In the data rows, the value 128 means zero.
Some points:
[135 184 168 178 126 143  82  98 137  96 140  85 117 117  84  81 161 110 148 140 116 159 216 112 245 122 133 191 114 105 136 131 142 142 106  91 130 133 117 115  91 102 122 150 132 123 133 185  83 190 162 156 147 160 172 141  27 144  94 107 119  75 127 176]
[138  98 135 102 130 105 128 165 124 137 120 112 171 113  55  63 172 153 162 108 177 125 181  86  83 174 189 140 134  86 148 111  96 102  86 142 134 129 110 123 130 138  56 178 126 161 171 195  95 121 178 121 105 121 175 139 118 171 155 161 173  80 117 158]
[111 150 170  61 128 186 125 133 183  93 120  98 120 146 106 146 142  38 134 167  98 156 131 144 129 133 118 113 139 134 167 156 141  91  58 121 138 109  92 134 124 120  88 148 125 126 117 146 133 134 128 109 108 193 141 114 114 107 111 184 113 125  88 161]
[126 133 130  51 164 129 110 150 110 156 136 117 101  61 111  65  99  68 163 124 135 122  85 170 152 149 120 179 232 107 114  75 141 135 126 133 151 100 127 120 132  69 115 130  93  74 131 147  95 149 168 154 159 159 175 117  75 155 129  93 146 136 151 122]
[131 124 122 189 135 149 132 157 127  50 108  90 144 190 144  77  86 105 110 110 153 116 144 171 115 117 132 222 132  89  70  98 102 116  82 162 155 143 158 140 126  83  86 165 159 129 164 179 113 199 184 115 123 161 139 138  99 130 116 179 106 103 126 148]
[151 114 164 153 137 113  86  99 144  78 111 138 110 144 116  68 115 113 148  57  98 128 105 106 137 145  66 108 133 110 102 161 173 144  76 142 151 151 106 112 125 146 141 146 117 112 131 173 119 125 140 154  69 106 185 130 102 142  96 135 151  76 169 125]
[124 101 140 125 131 151 133 191 133 115  94 113 101 109  57  70  88 117 121 167  83 111 188 137 146 129 105 136 130 151 114 102 161 147 175 115 133 129 107 119 108 123  76 145 108 117 166 114  55 140 216 147 116 140 193 148  95 138 115 139  41 145 141 135]
[157  94 111 110 139  80 121 178 139  94 118 137 124 140 113  99 102  40 170 141 153 167 199 223 158 142 106 136 157 118 107 120 148 115 146 156 121 117 142 145 118 176  76 128 181 135 117 166  94 149 132 150 120 124 142 182  26  99 141 115 161  91 181 137]
[130 174 139  93 136 116 112 141 142  86 138 114  57 102 168 126 132  95 160 128 187 133 152 152 157 132 150 157  82  93  95 142 132 134 120  94 165 135 109 128 130 145  72  98 109 164 186 101  92 162 149  97 129  84 168 149 121 155 123  75  66 114 108 157]
[112 102 140 157  60 161 133 151 131 148 130 139  63 132 170  89  93 100 147 179 162 158 144 134 143 124 196 122 182 125 141 112 205 109  77  85  60 112 108 127 130 138 131 134 124 116 101 142 100 183 155 123 110 128 159 148 111 144 137 165 142 102 115 134]
[120 150 159 173 156 192  96 140 120  77  67 136  86 129 130  99  91  99 131  77 122 147 124 126 188 121 180 142 137 132 106 154 118  52 193 158 115 109 142 109 118  53 119 120 165 183 101 142 128 107 167 144 113  78 156 157  99 135 143  67 170 121  94 130]
[115  57 137 115 181  92 179 176 112  80 106  99 167 125 133  86 150  93 147 113 149 127 151 158 147 115 136  75 138  80 138 185 115 102 103  99  90 120 182 100 143  93 114 139  75  93  89 115 121 141 123 167  99 151 169 105  91 153  80 127  97  69  99 156]
[ 99 157 103 102 117 109 104 130  91 103 110  54 138 123 144 117 106 166  98  82 119 124 132 160 163 155 147  99 177 134 120 158 156  83  97  99 151 131 120 136  89 109 129 199 152  90 104 128  65 134 171 109  88 131 123 129 100 102  91 124  92 107 141 148]
[144  73 153 142 186 112  73 141 142 137 181 111 134 161 143  79 136 127 118 142 150 192 156 121 107  99 128  91 107 149 144 192 141 110 138  91 162 119  85 186 164  98 152 162 119 114 142 109 107 182 159  85 137 165 170 146  90 152  89 126 182 148 169 148]
[ 92 164 137 115 193 151 104 157 124 131  95 108 141  90 118  94  40 123 152  86 168 148 144 154 136 138  98 123 152  82 124 185 141 134  94 126 137  90  48  75  89 130 116 174 139 196 125 128 133 200 189 114 137 189 160 152 106 138 120 152  95  78 143 113]
[180 162 166  98 206  96 181 156 110  84 135  94  65 117 133 100 122 130 187 117 155 155 149 137 110 118 163  94 164 163 116  97 101  95  67 138 128 183  94 161 105  97  99 174  89 149 113 141  93 134 149 185 109 116 177 150  89 105 178 157  94 141 134 140]
[140 106 148 147 201 158 135 136 136 138 152  78 144 120 142 144 126 104 122 130 112 161 137 153 106 181 154 173 166 135 129 106 145 153  93 220 101 119 114 112 141 152 104 177 136 176  78 172  86 138 150 135 164 120 142 179 115 153  61  77 110 115 117 139]
[116 113  95 133 198 187  93 158 160 108 130 105  92 122 148 109 148 159 144 108  95 146 158 150 184 176 161 146 150 124 133 156 113 104 120 111 137  85 105 109 146 111 130 155 126 103 141 157 104 214  76 110  75  98 189 171  76 157 154 182  90 142 109 100]
[155 169 122 192 111 125 145 169 146 112 128  92 130 132 109  64 112  92 143 154 116  82 114 103 115 152 103 112 113 100 182 163 126 116 108 143 115 121 147 136  93  91 123 143 109 130 137 139 101 157 145 104 141 115 120 115  65 167 177 104  91 107 135  63]
[100 106 147 158 192 131 123 149 136 116  75  63  94  67 104 103  96  88 178 146 183 129 179  53 134 156 139 175 110 120 114 142 165 115 112 148 152  73 157 167 124 138 129 156 120  98 160 166 102 146 123 149 112 155 125 124  97  92 108 136 103 128 151 156]
[146 129 100 103 114 180 146 134 153 129  74  77  92 179 135 103  82 154 123 142 191 161 147 131  86 158  81 107 154 115 139 181 111 108 131 149 128 144  94  87  77 105 168 130 110 120 169 162  69 163 133 181 165 106 147 138  67 143 110 142 153 134  98 163]
[153 152  61 116 146 126 156 100 111  90 113 124  93 118  99 143 138 126 128 158 114 112 117 160  99  57 140 135 126 111 153 124 123 153 144  85 133  83 113  89 165 152 132 120 118 123  92 168 115 156 141 132  87 156 146 177 118 126 141 135 119 107 137  95]
[145 153 125 140 149 124  86 174 119 142  46  74 122 156 144  93 105  80 189 163 111  71 182 177 120 145 135 143 168 159 110 145 142 176  89  79 110 102 110 163 101  67 101 156 123 171 155 153  78 124 105 105 164 100 204 143 136 162 114 153 141  48 143 172]
[153 138 126 159 153 182 171 181 123 120 134 184 193 131 151 160  94 105 136 112 155 101 140 100 145 134  93  86 168 117 134 100 135 168 127  46 172 131 120 112 119 124 134 168 124 151  82 170 108 187 121 119  95 102 118 146  99 110 141 134 141 119 141 201]
[142 165 155 167 174 151  72 169 104 150  92 109  90 127 175  84 180 103 116  89 174 117 173 168 120 145 136  59 156 104 127 137 130 180 131 157 131  71 103 127 116  73  83 107 141 108 180 162 105 173 186 129 129 138 128 126 102  75  99 143 106 124 111 125]
[105 130 149 115 134 109 221 148 136 189 133 131  46 138 124 137 155 139 150  48  99 169 175 132 117 154  88 147 131 117  83 148 132  95 107 137 132  66 155 115 117  68 106 172 167 132 138 176 110 126 169 145 146  86 165 126  94 124 124 144 109 102 155 140]
[118 187 171 120 141 109 139  70 118 164  82 162 164 148 142 106 123  94  81 113 180 146 138 152 127 173 137 164 142 121 119 171 139 144 158 114  84 108 111 143 127 101 134 165 103 133 123 140  83 167 137 111 135 168 168 115  72 156 152 174 116 126  86 159]
[134 145 127 167 169  93 129 175 112 105 141 148 129 164 118  87  51 113 119 180 125 173 134 121 177 178 134 164 153  79 168 111 133 111 139  99 144 111  77 110 184 116  32 149 103 138 187 169 108 131 145 175 162  94 170 134  97  77  77 167 143  93 128 112]
[149 161 113 105 155 170 121 128 167 111 118 163 122 153 162  87  73 114 196  86 142 108 149 106 143 151 193 126 140 146  93 132 120 124 160 131 160 126 134 119  97 110 111 175 137 101 163 179  88 122 185 150 167 222 177 177  94 174  66 132 105  78 115 107]
[142 157 141  69 164 146  74 218 168  86 108 126 137 114 168  66 148 108 168  99 149 166 162 139 110 114  99 212  94 136 168 151 152 149 165 122 117 123 150 123  91 144 103 198 131 113  80 168  97 152 175 177 153  78 181 122 137 117 106 154 119 103 123 110]
[130 129 148 101 153 120 111 163 127  91 151 100 141  90 104  77 124  77 163  95 146 159 136 119 145 131 145 101 138 121  72 145 130 126 161  98 134  89 116  96 155 108 144 112 198 133 152 171  39 107 149 185 157 114 102 115 139 179 123 171  95 133 121 123]
[127 110 135  64 143 147  85 122 150 138 104 102 163 156 144 115  88 161 151  81 130 149 209 119 116 148 168 138 158 108 154 148 179 176 110 140 191 113 170 128 173  67 120  98 145 159 117 111  84 149 166 189 124 128 155 126  45 113 155 130  70  74 113 107]
[102 119 145 155 198 196  62 120 144 187 121 117  99 111 117  42 128 101 143 133 110 155 150 179 171  81 116 103 163 151 132 154 113  92 111 124 147 172 179 100 153 140  78 177  92 159 167 155  68 153 173 145 134 129  91 161  77 140 148 161 139  66 109 136]
[ 99 211  72 182 158 113  98 122 146 176 135 100 145 161  90 153  80  36 168 113 118 161 199 144 112 129 173 102 136 114 110 152 140 130 101 131 131 151 149  52  97 104 151 156  97 144 158 105 104 152 154 128  94 117 165 125 121 142  92 161 169 153 112 105]
Along one direction, these points spread out more than along any other. Take the direction at right angles to it along which they spread out most. Go by this last direction. How many in every 100 of the points above lie lower along it than each point below? Answers are rounded to whole numbers. More than half of the points above lie lower than the first one.
[120 150 159 173 156 192  96 140 120  77  67 136  86 129 130  99  91  99 131  77 122 147 124 126 188 121 180 142 137 132 106 154 118  52 193 158 115 109 142 109 118  53 119 120 165 183 101 142 128 107 167 144 113  78 156 157  99 135 143  67 170 121  94 130] 97
[111 150 170  61 128 186 125 133 183  93 120  98 120 146 106 146 142  38 134 167  98 156 131 144 129 133 118 113 139 134 167 156 141  91  58 121 138 109  92 134 124 120  88 148 125 126 117 146 133 134 128 109 108 193 141 114 114 107 111 184 113 125  88 161] 18
[145 153 125 140 149 124  86 174 119 142  46  74 122 156 144  93 105  80 189 163 111  71 182 177 120 145 135 143 168 159 110 145 142 176  89  79 110 102 110 163 101  67 101 156 123 171 155 153  78 124 105 105 164 100 204 143 136 162 114 153 141  48 143 172] 65
[116 113  95 133 198 187  93 158 160 108 130 105  92 122 148 109 148 159 144 108  95 146 158 150 184 176 161 146 150 124 133 156 113 104 120 111 137  85 105 109 146 111 130 155 126 103 141 157 104 214  76 110  75  98 189 171  76 157 154 182  90 142 109 100] 62
[112 102 140 157  60 161 133 151 131 148 130 139  63 132 170  89  93 100 147 179 162 158 144 134 143 124 196 122 182 125 141 112 205 109  77  85  60 112 108 127 130 138 131 134 124 116 101 142 100 183 155 123 110 128 159 148 111 144 137 165 142 102 115 134] 24
[144  73 153 142 186 112  73 141 142 137 181 111 134 161 143  79 136 127 118 142 150 192 156 121 107  99 128  91 107 149 144 192 141 110 138  91 162 119  85 186 164  98 152 162 119 114 142 109 107 182 159  85 137 165 170 146  90 152  89 126 182 148 169 148] 50
[142 157 141  69 164 146  74 218 168  86 108 126 137 114 168  66 148 108 168  99 149 166 162 139 110 114  99 212  94 136 168 151 152 149 165 122 117 123 150 123  91 144 103 198 131 113  80 168  97 152 175 177 153  78 181 122 137 117 106 154 119 103 123 110] 29
[131 124 122 189 135 149 132 157 127  50 108  90 144 190 144  77  86 105 110 110 153 116 144 171 115 117 132 222 132  89  70  98 102 116  82 162 155 143 158 140 126  83  86 165 159 129 164 179 113 199 184 115 123 161 139 138  99 130 116 179 106 103 126 148] 74
[155 169 122 192 111 125 145 169 146 112 128  92 130 132 109  64 112  92 143 154 116  82 114 103 115 152 103 112 113 100 182 163 126 116 108 143 115 121 147 136  93  91 123 143 109 130 137 139 101 157 145 104 141 115 120 115  65 167 177 104  91 107 135  63] 56
[124 101 140 125 131 151 133 191 133 115  94 113 101 109  57  70  88 117 121 167  83 111 188 137 146 129 105 136 130 151 114 102 161 147 175 115 133 129 107 119 108 123  76 145 108 117 166 114  55 140 216 147 116 140 193 148  95 138 115 139  41 145 141 135] 44
[140 106 148 147 201 158 135 136 136 138 152  78 144 120 142 144 126 104 122 130 112 161 137 153 106 181 154 173 166 135 129 106 145 153  93 220 101 119 114 112 141 152 104 177 136 176  78 172  86 138 150 135 164 120 142 179 115 153  61  77 110 115 117 139] 41
[153 138 126 159 153 182 171 181 123 120 134 184 193 131 151 160  94 105 136 112 155 101 140 100 145 134  93  86 168 117 134 100 135 168 127  46 172 131 120 112 119 124 134 168 124 151  82 170 108 187 121 119  95 102 118 146  99 110 141 134 141 119 141 201] 15
